In the data rows, the value 128 means zero.
Some points, each followed by its number:
[255 130 193  63  89 140  73 102  70 135  72 157  78 228 132  83 148 240] 0
[111 145 122 136 144 147 153 115 121 156 117 122 167 136 128 135 116 162] 1
[126 117 119 118 152 107 132 171 160 150 118 163 105 138 120  79 189 126] 2
[143 113 118 130 103 128 106 109 134 132 145  94 101 117 116 161 126 114] 3
[115 135 108 150 141 101 122 127 142 151 118 143 126 122 131 130 118 160] 4
[143 114 182  90 114 124 109 111 117  88 137 125 120 136 141 116 120 115] 5
[133 119  83 164 125  87 142 114  97 161 143 141 153 105 137 152  65 181] 6
[116 164 108 153 112  91 131 104 112  95 120 131 145 127 132 162  82 162] 7
[102  84 168  94 146 112  78 146 174  66  77 130 178 181  81 152 141 100] 8
[152 148 172 138 133 115 151 142 124  90 121 148  66 129 164 103 177 121] 9
[160 142 111 147 126 117 161 143  98 108 149 110 115 115 136 118 129 107] 10
[ 85 116 138 136 135 135 109  99 145 160 106 120 144 131 154 126  73 180] 11
[161 109 132 132 119 142 122 147 105 127 155 128 107 150 165  92 127 124] 12
[105 116 130  94 162 132 129 127 173 149 162  98 112 104 118  98 174  67] 13
[106 143 106 143 144 113 149 128 129 131 127 129 159 109 118 140 108 120] 14
[ 44 121  64 154 150 140 182 152 142 133 159 111 217  82 123 159  90  65] 15
[146  90 127 119 144 138 116 156 137 129 137 117 126 164 139  91 152 102] 16
[112 104 133 102 135 144 117 120 136 126 125  94 136 137 125 127 130 113] 17
[119 173 105 126 115 146 119 102 106 118 123 134 119  84 127 159  56 144] 18
[103 100 136  78 179 139 122 149 199 163 166 124 106 117 121  71 203  36] 19
[127 116 133 129 131 130 124 155 133 129 130 139 119 144 144 106 138 128] 20
[ 96 144 114 178  93 100 102 132 151 129  89 144 119 108  93 171 102 180] 21
[ 64 143 116  80 156 169 133 119 130 191 113 137 181 111  92 153 157 150] 22
[105 143 110  94 113 139 133 109 153 207  95 149 156  67  59 200 163 172] 23
[ 91 175 107 157 144 183 194  78  92 208 102 132 218 124 138 151  65 233] 24
[ 51 152 169 134 159  68 158  73 171 102 111 145  92  73 116 178 155 129] 25
[160 140 145 145  95  76 108 114 109  38 139 109  93 111 132 149  86 107] 26
[145 120 117 118 128 144 146 120  73 151 158  77 164 106 157 130  65 120] 27
[133 130 113 135 116 121 126 133 122 116 128 132 138 124 125 139 113 124] 28
[221  90 104 103 119 154 121 127  89 229 161  84 125 109 110  94 146 136] 29
[126 129 141 132 133 114 120 108 137 130 136 116 104 116 126 132 133 126] 30
[123 170 147 169  92 134 151 122 123  88 112 170 114 117 139 151 127 162] 31
[126 129 174 144  94 168 115 114 135 126 129 105 110 152 150 124 126 130] 32
[126 144 120 126 122 135 125 117 118 119 130 126 122 109 126 139 103 129] 33
[119 133 186  87 112 201 126 106 128 158 138  96 130 151 149 110 156 121] 34
[212 160  88 179 115 104 208 173  50  98 177 125 108 105 141  99 127  94] 35
[ 56  37 123 151 147 145 144  90 156 236 176  99 129  94 210  69  42 133] 36
[136 113  93 152 132 103 134 123 110 167 139 139 145 117 134 134  91 171] 37
[ 78 105  19  81 184 151 155 180 155 141 163 107 235 101 124 117  76  27] 38
[144 132 135 143 116 166 151 140 114 147 157 108 104 111 150 101 151 119] 39
New points follow, each followed by the numbers of its five nearest points above by angle, nearest first.
[160 103  88  90 175 119 102 145 128 201 126 173  88 138 103  73 182 177] 2 29 20 0 16
[153 160 176 145 151 119 159 144 117  83 129 144  72 141 166  99 172 116] 9 20 10 35 12
[133 105 108 153 155 112 125 134 129 138 160  98 112 121 138  94 112 115] 36 12 16 10 13
[125 192 142 177  78 128 150  91  63  21 132  93 174 129 122 215  48 133] 7 28 33 26 18
[129 117 141 137 169  86 123 107 177 138 107 104 156 163  73 123 162 114] 8 13 19 2 17
[ 89 143 200  53  99 255 141  85 131 212 128 101 168 160 157 111 176 148] 34 22 32 17 1
[223 118 173 101  60 104  58 144 125  60  86 182  45 172 111 131 180 126] 0 9 5 26 12
[128 109 124 143 146 141 126 139 133 134 135 108 120 137 147 106 118 107] 16 36 12 20 39
[132 110 125 125 137 123 120 128 139 134 141 116 127 145 136 109 129 115] 16 19 13 12 20
[140 114 144 128  97 149 127 134 130 129 129 131 131 143 137 130 127 120] 32 34 12 5 0
[131 142 131 141 103  54 114 101 107  18 153 111 105  97 123 164  60 108] 26 7 28 33 18
[140 215 100  98 154  51 132 121 102  55  92 128 166 127  18 222 163 139] 7 28 14 23 25
[151 138 129 128 126 144 134 131  89 164 155  95 143 108 142 126 100 132] 27 29 39 37 24
[137 102 134 128 136 161 125 143 132 152 144 105 116 148 139  94 152 107] 16 39 19 12 20
[111 138 121 121 119 139 135 130 129 147 114 141 139 109 116 152 137 151] 23 22 24 1 21
[105 122 118 159 117 113 120 127 148 152 105 135 129 127 103 144 117 163] 21 4 11 23 37
[102 138 127 120 134 141 165 128 144 152 121 151 155 123 117 131 157 126] 22 23 1 15 24
[164 103 136 128 120 144 127 142 108 129 152 130 114 160 162  86 133 117] 12 16 20 39 0
[139 123 132 125 123 120 125 125 125 108 148 107 112 107 129 125 122 108] 26 3 10 30 5
[121 126 129 126 140 114 129 125 145 131 115 123 145 137 109 134 135 126] 8 22 23 14 25
[135 149 159 141 143 121 147 150 125  97 135 136  86 129 165 102 154 114] 9 20 12 10 39
[ 87 107 145 115 120 150 106 102 132 102 123  97 127 117 120 163 112 122] 17 3 8 33 32
[199  91 152 116  53 128  70 138 120  98  96 137 134 188 111 162 135 140] 0 8 5 32 26
[123 225 131 127  78 140 111 121 101 170  93 227  33  20 146 179 149 213] 31 18 21 23 33
[186 108 106 102 127 150 126 124  94 196 151  95 132 102 101 115 140 134] 29 27 39 3 23
[146 104 125 114 113 117 106 121 128 120 140 116 113 119 137 132 111 133] 3 26 5 12 30
[132 143 116 140 116 128 121 120 106 105 126 135 142 145 144 139  91 155] 7 28 18 6 33
[117 132 139  98 131  89 113  71 135 151 116 158 126 127 145 157  93 163] 11 4 7 6 25
[143 104 168 131  60 170 112 134 126 136 124 138 135 150 149 135 103 115] 32 34 5 12 0
[131 220 128 131  83 142 108 120 114 181  97 227  21  20 151 164 150 204] 31 18 23 21 33
[141 152 147 146 113 202 189 149  86 174 167 108 104 103 155  91 184 127] 39 34 29 35 12
[ 86 108 155 116 153 177 135 129 159 185 135 105 161 147 138  77 146 136] 34 36 22 19 17
[118 142 115 142 126 133 120 117 111 112 126 131 141 140 143 136  90 149] 7 18 6 33 11
[163 159 141 145 121  90 116 110  92  79 122 136  92 122 126 137 123 148] 26 31 7 9 0
[ 67  83 136  68 140 171 103 111 145 128 130  62 153 148 123 138 128  93] 17 34 13 8 38
[116 109 139 128 132 142 119 176 139 132 119 156 136 162 158  99 133 132] 20 16 2 12 8
[199 184 153 165 133  61 105 119  81  45 113 134  64 139 129 133 129 155] 26 9 31 0 10
